(in the rows, 128 means zero)
Turns, then the turns between two rows, first turn first; the first pair answered
T:
[123 132 128  99 122 140 126 147 141 140 134 118  82 177 168 117  98 121
 108 130 149 105 133]  ->  [123  81 161 157 142 118 140 132 144 131 126 123 117 139 179 111 131 138
 108 120 118  88 108]
[120 100 186 149 143 162 113 121 152 140  88 122 141  94 135 142 170 157
 143 107 154  82 126]  ->  [119 156 155 113 113 178  97 139 141 169  91 108 122 112 122 166 162 138
 144 115 169 116 155]
[ 99  96  95 110 143  90 112  90 124 113 134 196 129 171 107 113  80 162
 129 129 143  96  83]  ->  [ 96  97 123 167 136  79 113  80 118 157 118 183 171 104 108 161 148 164
 126 111 103 129  83]
U:
[134  34 164 175 148 133 157 123 138  97 113 206 144 116 101  17  72 199
 163  92 103  96 107]  ->  [138  34 152 163 148 136 157 123 136 110  96 204 141 110  88  22  69 197
 178  76 107 103 114]
[115 107 197 188 139  92  94 122 127  95 174 128 154 109 164 122 137 126
  90 134  82 127 113]  ->  [126 142 133 126 111 112  69 114 109  77 185 145 167 120  64 108  87 126
 158 122 125 161 114]
[135  97 137 109 148 112 120 122 149 174 129 105 166 154 117  89 112 141
 129 133  95 107 130]  ->  [137 105 133 110 146 115 115 120 149 167 138 110 170 157 114  88 108 143
 127 138  91 105 129]
S:
[119 169  99 108 109 163 111 110 133  82 139 154 126 144 120 128  91 143
 124 135 120  96  82]  ->  [114 120 135 156 132 149 129 100 136 110 111 150 145 101 157 141 140 152
 117 109  87  83  77]
[130 125 134 146 127 109 142 136 147  93 164 124 149 181 126 111 135 148
  67 150 123 114 150]  ->  [126 129 143 166 122 106 149 134 143 138 141 110 160 146 143 144 176 144
  62 128 103 133 162]
[133 170 105  98 121 153 113 140 119 133 141 122 109 157 112 138 105 108
 122 137 143 144 149]  ->  [133  90 149 135 161 128 135 121 133  91 141 143 121 149 144  98 111 132
 113 139 125  92 119]
Y:
[107 145 147 100 130 138 138 167 122 177 101 112  67 170 194 146 152 104
  72 150 128 105 176]  ->  [114 139 126  68 134 144 138 165 120 164  98 124  54 190 173 126 120 105
  96 143 157 101 179]
[129  89 117 122 154 114 126 105 179 112 110 150 119 151  96  91  97 148
 167  97 134 132 141]  ->  [124  92 133 150 148 109 130 105 174 153  91 137 139 108 103 125 148 147
 166  82 105 154 148]
[137 126 138 150 124 115 148 130 120 156  94 142 165  70  96 151 198 156
 155  98 115 149 119]  ->  [129 131 172 176 132 105 150 141 132 103 147 142 152 109 153 127 192 151
  93 164  99 113 105]
Then:
Between the rows of a pair lie two turns.
[115 118 147 148 125 151 139 138 145 135 140 112 117 120 170 131 140 116
  98 127 110 114 117]  ->  [117 119 139 154 118 142 132 126 141  97 167 132 148 114 125 113 130 129
 119 139 115 116 100]	U, T
[105 102 194 166 129 136 163  97 115 113 154 140 139  45 111 119 136 140
 127 129 120 124  82]  ->  [114 105 172 134 122 145 162  92 107 139 128 141 136  37  82 127 126 137
 159  95 139 140  96]	U, U
[135  99 119 106 142 137 120 145 146 118 109 122 103 148 150 122  80 121
 135 121 150  97 136]  ->  [138 105 108  95 130 142 114 142 141 127 100 123 113 134 123 134  83 122
 157 100 156 112 144]	Y, S
[130  99 138 139 125 170 166 118 151  92 141 107  95  96 123  66 105 160
 147 140 178 123 130]  ->  [129 140 121 123 105 182 158 130 143 151 114  83  81  85 130 106 126 144
 145 120 179 162 167]	S, T
[129 152 165 154 120 119 123 124 131 127 165 110 145 120 140 154 156 111
  93 163 107 140 114]  ->  [138 161 128  96 120 134 112 127 125  96 172 125 123 159  99 127  99 109
 119 160 147 137 118]	S, Y
[101  70 149 139 143  99 148 151 145 128 123  98 103 142 198 128 143 118
  82 165 128  63 102]  ->  [109  66 126 110 138 108 155 142 139 190  61  90 107 111 170 156 150 116
 131  96 141  91 128]	Y, S
[130 145 125 155 104 128  92 104 113 110 174 128 168  95  96 129 127 133
 133 146 123 131 113]  ->  [124 141 140 177 113 128 100 108 119 131 160 110 162  93 141 149 151 127
 103 150 105 127 122]	U, Y
[159 142 115  55 155 149 113 115 120 150  53 117  99 107 132 181 117 125
 202  48 102 147 130]  ->  [146 221 130  85 127 154  95 144 125 141 113  86  78 145 190 203 134 101
 122 125  84 156 138]	U, S
[104 191 136 105 164 123 120 137 142 122 107 128 105 115 169 130 113 110
 120 148 144 119 144]  ->  [111 163 125  87 177 121 129 127 143 117  93 141 107 114 151 114  93 120
 150 124 155 105 137]	S, Y
[123 110  99  82 144 167 135 130 147 117 114 122  83 176 135  98  82 136
 149 114 150 116 146]  ->  [115 133 123 139 121 163 134 124 138 182 100  99 132  96 133 166 166 136
 144  94 106 163 156]	T, T
[139 182 103  74 122 144 130 176 107 117 160 124  64 205  96 146  75  98
 101 152 172 139 164]  ->  [143  80 124 102 164 118 150 140 113  55 165 170 108 181  54  92  60 138
 145 134 168  90 112]	S, U
[146 150 133 139 144 108  59 109 113 140 104 107 141 106  63 180 148 134
 130 119 133 135 105]  ->  [142 174 121 119 139 118  47 122 113 117 130 108 123 148  70 165 122 126
 111 150 145 127 106]	U, S
[129 148 119 104 133 136 130 146 136 139 121 106  83 173 163 136 115 117
 115 125 138 120 148]  ->  [135  92 126 108 153 126 144 119 142 127 106 129 102 151 143 107 110 133
 148  93 141  98 129]	T, Y
[145 189 127 103  94  89 114 125  95 147 131 128 126 164 100 128 107 138
 110  99 111 153 164]  ->  [149 149 143 101 115  82 129 127 106 132 120 132 104 189 141 106  90 141
  92  98 113 117 159]	U, T
[146 120 159 173 131 127 129 138  85 101 190 166 198 106 105 132 191 179
 117 124  61 162 124]  ->  [149 113 141 151 130 135 134 133  80 155 135 160 191  91  89 152 195 176
 147  67  70 175 146]	U, U
[113 222 102 136  80 156  98 131 110 151 148  92  75 128 154 150 105  96
  88 151 130 160 151]  ->  [130 118  82  91 125 143 115  94 111  99 115 139  85 138  89  81  38 124
 172  95 171 113 117]	S, Y
[122 148 130 121 123 145 127 136 125 105 162 143 133 149 134 111  95 129
 125 142 149 129 129]  ->  [123 125 123 126 128 139 132 120 120 115 143 153 159 115 103 113 110 141
 160 114 148 138 127]	T, U
[114  82 159 160 139 119 154 124 130 112 108 133 107 124 191 122 139 119
 106 146  95 105 125]  ->  [111 167 132 137  95 135 128 144 121 118 138 116 107 141 166 152 134  97
  91 179 105 144 145]	S, U
[135 100 144 115 156 132 149 151 137 176  76 106  69 147 205 140 131 127
 105  97 123  96 157]  ->  [136 129 123  87 143 142 139 159 131 171  84 108  57 164 188 137 113 118
 106 104 144 110 167]	Y, S
[129  91 116  82 158 122 150  93 130 151 149 123  96 182  85 110  63 103
 150 137 137 116  84]  ->  [115 104 159 162 144 108 157  98 129 202 142  96 129 122 129 173 153  98
 112 143  79 147  91]	Y, Y
[142  60 110  55 176 139 160 129 137 153  44 127  94 112 125 136  76 119
 164  75 147 118 118]  ->  [136 138 107  52 143 155 145 153 134 197  52  95  73 119 157 184 103  93
 124 102 133 151 153]	Y, T
[124 125 134 131 105  99 122 105 140 110 144 122 129 133 139 117 135 134
 116 181  86 126 115]  ->  [129 102 130 129 111  95 127  90 136 120 123 131 149 112 109 117 138 143
 145 153  93 126 111]	Y, T
[119 152  95  92 130 162 100 115 147 167  98  73  94 136 117 114  84 113
 158 115 162 156 137]  ->  [103 165 151 176 127 145 103 122 156 146 150  63 120 118 169 134 140 110
  91 178 106 151 121]	Y, U
[141 159 124 151 132 151 141 140 139 165 125 115 106 132 183 163 152 111
  86 127 122 143 144]  ->  [151 139  87  96 142 159 146 136 139 153 109 132  88 159 146 130 100 114
 128 100 160 126 147]	T, Y
[148  59 120 129 174 125 131 119 153  97 148 114 126 134 105 142 111 120
 147 138 135 137 132]  ->  [138  81 136 155 172 122 134 125 153 120 155  97 129 124 142 169 147 109
 115 153 114 151 138]	S, Y
[118 212 107 139  99 136 104 132 105 136 163 134 131 127  83 143 144 129
 128 164 125 171 132]  ->  [128 160  88 106 124 135 115 117 108 135 126 154 137 118  47 118 113 148
 185 114 146 154 125]	T, Y
[135 104 140 115 171 151 128 149 151 178 130 103 119 126 184 119 159 162
 109 115 131 102 163]  ->  [140 119 122  94 171 154 110 145 149 121 178 125 116 164 154  85 119 163
 112 155 151  89 143]	Y, U
[138 105 127 127 140 110 141 115 114 107 150 146 155 137 124  76 111 136
 169 151 121 100 117]  ->  [138 165 106 120 108 121 122 123 104 137 161 133 160 122  97 115 125 122
 172 161 121 145 137]	T, S
[105 181 146 159 104 136 122 142 160 113 136 127 159 149 144 129 175 143
 129 127 127 130 117]  ->  [105 159 147 149 121 132 124 143 167  89 143 137 149 165 143 103 153 153
 128 134 141 110 107]	T, T
[106 166 110 124  51 165  99 104 135 113 116 114 126 172 106 101  97 120
 155 149 140 151 135]  ->  [111 123 118 125  71 158 108  95 143  91 110 125 126 181 109  73  77 130
 163 139 147 119 123]	Y, T
[119 108 174 153 112 138  91 141 134 135 133 146 128 138 177 149 145 116
 109 170  85 125 134]  ->  [134  98 121  89 112 152  86 132 127 142  96 159 117 148 108 133  98 118
 180 111 134 135 139]	Y, Y
[121 125 142 152 112 131 124 120 118 139 108 124 139 100 131 142 162 107
 138 102 116 139 133]  ->  [123 113 132 132 122 130 122 117 122  84 137 148 132 140 110  99 115 114
 145 125 137 114 118]	S, T
[152  88 167 107 148 108 116  99 123 178  91 142 115  84 120  91  85 138
 149  60  98 138 103]  ->  [143 127 185 150 132 100  96 104 127 103 178 155 136 105 122  73  84 137
 106 143  80 128  70]	Y, U
[120 171 108 130 117 131 140 134 115 130 152 111 117 139 139 141 135 104
 121 152 121 130 146]  ->  [120 164 109 130 120 129 148 135 114 151 131 107 114 126 143 146 145 104
 120 135 121 132 154]	U, U
[128 160 125 125 101 120 110 155  92 118 168 105 179 129  81 174 168 113
  93 162  66 177 129]  ->  [142 150  79  62 104 132 107 152  89 117 141 119 153 153  40 152 115 113
 141 126 114 173 138]	T, Y
[142 127 130 131 166 120 130 109 110 106 121 152 129 142 136 110  74 135
 153 110 144 106  87]  ->  [144 114 146 145 171 120 139 109 111 120 108 148 121 134 168 117  88 136
 136 104 131  98  90]	U, U
[153 149 150  89 157  98 126 141 100 129  57 137 118 163 120 128  87 146
  81 115 146 117 146]  ->  [153 152 142  85 152  98 121 140  98 120  62 136 118 164 108 127  82 148
  90 117 151 118 137]	Y, S
[133 124 122 130 124 132 146 115 124 165  87 110 133 100 118 145 143 122
 155  79 124 136 141]  ->  [125 162 125 146 106 130 132 124 126  82 171 123 142 138 107 113 120 120
 120 168 122 126 115]	Y, U
[133  95  74  75 127 131 122 129 169 132  95 108  94 132 126 126  79 120
 150 100 154 107 139]  ->  [123  53 125 148 146 108 136 118 174 133  98 107 133  82 160 137 140 134
 126 100 107  93 115]	T, Y
[122 162 114 126 106 133 105 117 122 112 157 131 162 116  63 130 135 119
 146 154 120 163 132]  ->  [119 133 140 156 121 120 113 113 127  82 171 137 171 119  87 113 137 128
 127 174 107 133 108]	Y, S
[120 100 123 131 133 127 152 105 145 156  93 152 147 124  94 104  99 123
 165  78 125 137 117]  ->  [109 128 146 184 122 115 141 110 149 112 158 151 174 127 108 104 122 121
 122 150  96 134  95]	Y, U
[116 102 114 139 137 119 115 105 129 124  88 128 147 106 108 126 113 133
 174  92 149 126 103]  ->  [108 110 148 173 143 112 113 113 137  91 126 126 142 122 156 118 124 132
 115 146 125 103  93]	Y, Y
[139 153  96 109 104 150 116 125 127 167 106 121 141 111  87 151 129 122
 152  99 146 167 137]  ->  [134 181  99 103  98 155 105 145 135 134 142 111 105 163 125 137 110 111
 105 156 150 151 136]	U, S
[ 82 103 123  72 137 137 165 116 121 151 109 150 111 109 193 127 147 166
 119  86 121  80 140]  ->  [ 79 140 131 107 115 134 155 122 113 162 132 139 129  85 196 156 184 159
  95 110  97 108 141]	U, S
[137 108 149 137 138 113 150 130 149 177  84  91 134 108 196 148 172 110
  97  91 125 133 160]  ->  [150  94 118  74 152 119 147 137 153 115 108 119  98 175 168  91  90 118
 112 104 177  99 151]	Y, Y
[136 161 107 124 121 139 136 129 143 124 135 121 114 148 132 120 108 114
 121 133 127 156 135]  ->  [137 124 119 128 138 133 145 121 150 113 130 131 110 152 144 101 101 119
 120 124 129 135 126]	U, S
[113 183 134 134 103 125 123 150 129 116 147  93 110 156 199 146 113 137
 103 181 126 152 160]  ->  [124 152 112  88 116 130 131 145 131 154  91  94  91 153 185 147  91 138
 143 123 152 152 179]	Y, U
[123 153  79  99  81 142 112 149 111 155 107 118 119 144  99 149 110 127
 126 136 146 154 149]  ->  [124 133  96 102  99 137 123 153 126 120 124 126  94 183 143 125  92 127
  92 166 147 119 138]	U, S
[115 122 135 130 138 114 141 112 122 198  70  95 138  88 130 160 185 128
 130  84  97 167 145]  ->  [123  51 136  89 177 110 152 106 135 110  90 132 102 164 139  70 101 146
 138 102 135  90 118]	T, T
[136 104 121 117 152 137 131 135 137 118 131 132 110 153 138 110 109 143
 124 129 140 111 125]  ->  [133 146 119 127 124 143 120 144 134 167 125 111 120 121 127 151 148 134
 117 121 124 150 148]	T, T
[149  81 147 172 163 117 134  88 135  44 172 114 110 155 148 117  82 178
 156 120 137  78  84]  ->  [153  99 115 153 141 134 129  82 122 140 100  94 126  88  98 178 120 172
 213  39 136 137 117]	Y, S
[122 141 149 170 109 129 110 142 137 114 151 131 184  80 112 146 174 129
 117 142 114 133 150]  ->  [126 157 117 120  99 147 104 150 136 154 117 119 159  92  94 155 155 121
 148 107 143 151 174]	S, U
[127 168  85  91 122 140 131  86 117  74 150 132 114 122  85 118 112 132
 160 138 126 166 109]  ->  [119 140 144 143 145 129 157  92 127 127 112  99  96 100 189 152 174 126
 102 136  78 149 120]	U, Y
[124  57  98 150 180 136 153 139 127 144 127 153 101 141 100 109 124 130
 171  77 120  90 153]  ->  [124  89  82 123 163 151 148 146 120 165 117 147  88 141  93 125 118 122
 177  70 129 110 173]	S, T
[138 135 124 149 119 133 143 138  93 129 144 101 190  42  97 140 184 130
 166 113  86 176 117]  ->  [134 199 123 137 102 143 128 166  97  96 198  90 144 110 140 134 158 111
 105 185  95 168 126]	Y, T
[119 134 103 119 114 112 137 118 105 180  87 136 150  84 105 141 154 125
 167  57 149 159 135]  ->  [118  96 126 119 143 107 156 123 120 177  66 129 109 108 171 129 148 126
 137  55 146 120 136]	S, U
[118 127 155 135 131 125 103 127 111  98 146 139 152 119 132 119 130 148
 124 144 112 125  98]  ->  [118 154 141 116 119 134  96 135 111 103 157 138 137 135 125 126 120 136
 121 153 119 137 114]	T, Y
